Each path below is one point turned by a fixed rotation once a step. After each direction that follows a path, write how fast that rotation turns it, in deg/step (0 if it stays still).
Each turn is a multiple of 5 degrees from 10 to 175, or 0.
Each row of a path follows its step; steps can be skipped.
path 1
step 1: [ 34   0 -20  -5 -17  12 -24  -3 -10 -11 -14  12   4   8   9  21  -9   0
  16  28   6   3   4 -41  25  23  -1  -7  -3   7  -2 -22 -40   7  17  15
  -3 -19   5  28   9  13  17  -6  13 -15   2 -21  -8]
step 3: [ 21 -16 -15  -1   5  25  40   3 -12  26  -2 -26 -37 -10 -10 -32  11  -8
 -11   4  -5  14  -1 -13   1  -5  22  21 -22   8 -13 -21  13 -11 -18 -14
   3   1  10  -6   4   3  10  27  10  -2  -5  10 -32]
step 9: [  5 -15  -8   0  20  -5 -34   6 -11  -3  -3   9  28  10 -14 -31  -9 -13
   9 -11  10   7 -31 -23 -12  14   5  -2  19  -2  -6   1   7 -13  29   8
 -15   0  39   6   0 -23  34 -29  10 -10 -11  21  -8]
step 13: [ -3  -2 -10  28  -5 -26  18 -20   4  -5  -7 -19  17   3   2  37  17 -31
  -7  -9  17   9 -11  -3  10  21  -8  19 -22 -11  10  33   1 -13  -5 -27
  11 -27  -3 -12 -21  17 -19  12 -17   3   8  20  -8]
step 14: [ -5  -7   8  -3 -12  27  16 -16  19  19  -8  17  -8  26   3   7 -10  -7
  10  30 -14  -8  13   4 -20   3   1 -13  15  14   3  26  18  42 -43  -5
 -10   1  -1  -6  28  27   1   8   1 -13 -15 -14  10]
step 17: [ 13  12 -36 -11  26   5 -21  12   7 -20  17  19  12   4  24  13   2   1
  21  -7 -24  11 -18 -23 -15   4  13 -19  17  16  -1 -21   0  34 -26 -25
 -14  -3  16  -2  -4   3  -8  -5  24  16 -24  -9   3]
step 18: [ 13   6  -2   7 -15  -4 -14  -2 -25  -3   0  15 -24 -36 -35 -30 -17   1
 -34 -17 -11  -8   6   0  17 -25  16  10  28  10  28 -13 -10 -13   3  -2
  16   9  10   4  -7  -3  23  21  12 -18  -7  -8  22]
step 19: [ 10   0  -6 -18   3 -13  23  26  11 -18  -9 -24 -12  -3   7  -4  21  12
  11  20   7  -5  22 -38 -11  -2  -4   4 -21 -43 -13 -36 -22 -18  14   2
   3  -5  -7   1   6   2  35 -11  -1  -5  20 -10 -15]
step 20: [-11  -1   3  -9 -19  14 -17   5 -16 -21   7 -12  18  26   6  11  20 -17
   8 -25 -23  23  18  17  10 -26  24  11 -11  17 -16  -4  -2  17  -9  27
   2 -28 -11 -13 -22 -19   0 -14  23  11 -27  10 -17]
step 21: [-13 -13   5  -6  15 -17  21 -20  25  13  12 -11   9 -23 -32 -24  16 -20
 -18 -29  -3 -13  -9   7  -3  -1  18  11  -2  -1   4  -3  -3 -13 -34   6
  39   8  12  11  27   7 -21  22 -21  -1  -5  -3 -16]
Directions:
[-3 -3 -4  1 14  7 -5  0 -6 -1  5  1 -7  2 -8 -3  7 -1  2 -3 13 -4  5  7
 -8 -3  2 -5  5  8  4  0  5  6 -5  2  1 -4 -6  1  0 -3  3  0  1  2 -5 -1
 -1]  120
[ 4 16 -2 -3  5 -3  9  6  4  0  0  0 -5 -2 -3 -2 -1 -5 -4  4 -2  1  8 -9
  4 -5  7 -4  7  4  0 -4 -4 -4 -6  6  4 -1  0 -3 -7  1 -4 -3  9  0 -3 -1
 -5]  25
[  7   5   0   5   5   3  -2   3  -4  -4 -14  -4   2   5   3   8  -3   9
   1   1   3  -3  -2   3  -7   5   1   5 -10  -3   4  -1  -5   3  -9   7
   0  -4   1  -3  -8   2   3   5   0   1   4   5  -3]  115
[ -8   3  -4  -7   5   1   0   7   1   8  10   2   0  -6   5  -1  -3   5
   3  -3  -8  -1   0   4  -5  -5  -2  -1 -10  -3   3   7   0   7   3  -1
  -1  -4   3  -2  -7   6   3  -9   8   1   5   1   0]  145
[ -6  -5   0 -13   0  -2   0   0  -4   4  -7   5   4   1  -3  -1  12  -1
   3  -5   1   1   5  -6   7  -3   1   0  -8   3  -4  -5  -5  -2  -2   3
   2  -9  10   5  -4  -4   6   7  -1  -4   2  -2   6]  40
[ -3   1   3   1  -7   1  -1  -2   5   8  -7  -1  -7  -2  -9   5   1   3
   1  -1   1  -1  -1   2   4   0  -1 -10  -5   0  -5  12   4  -1  -8  -6
  -4  -4   2  -1  -1  -5  -5   0  -2   3   3  -5 -16]  40
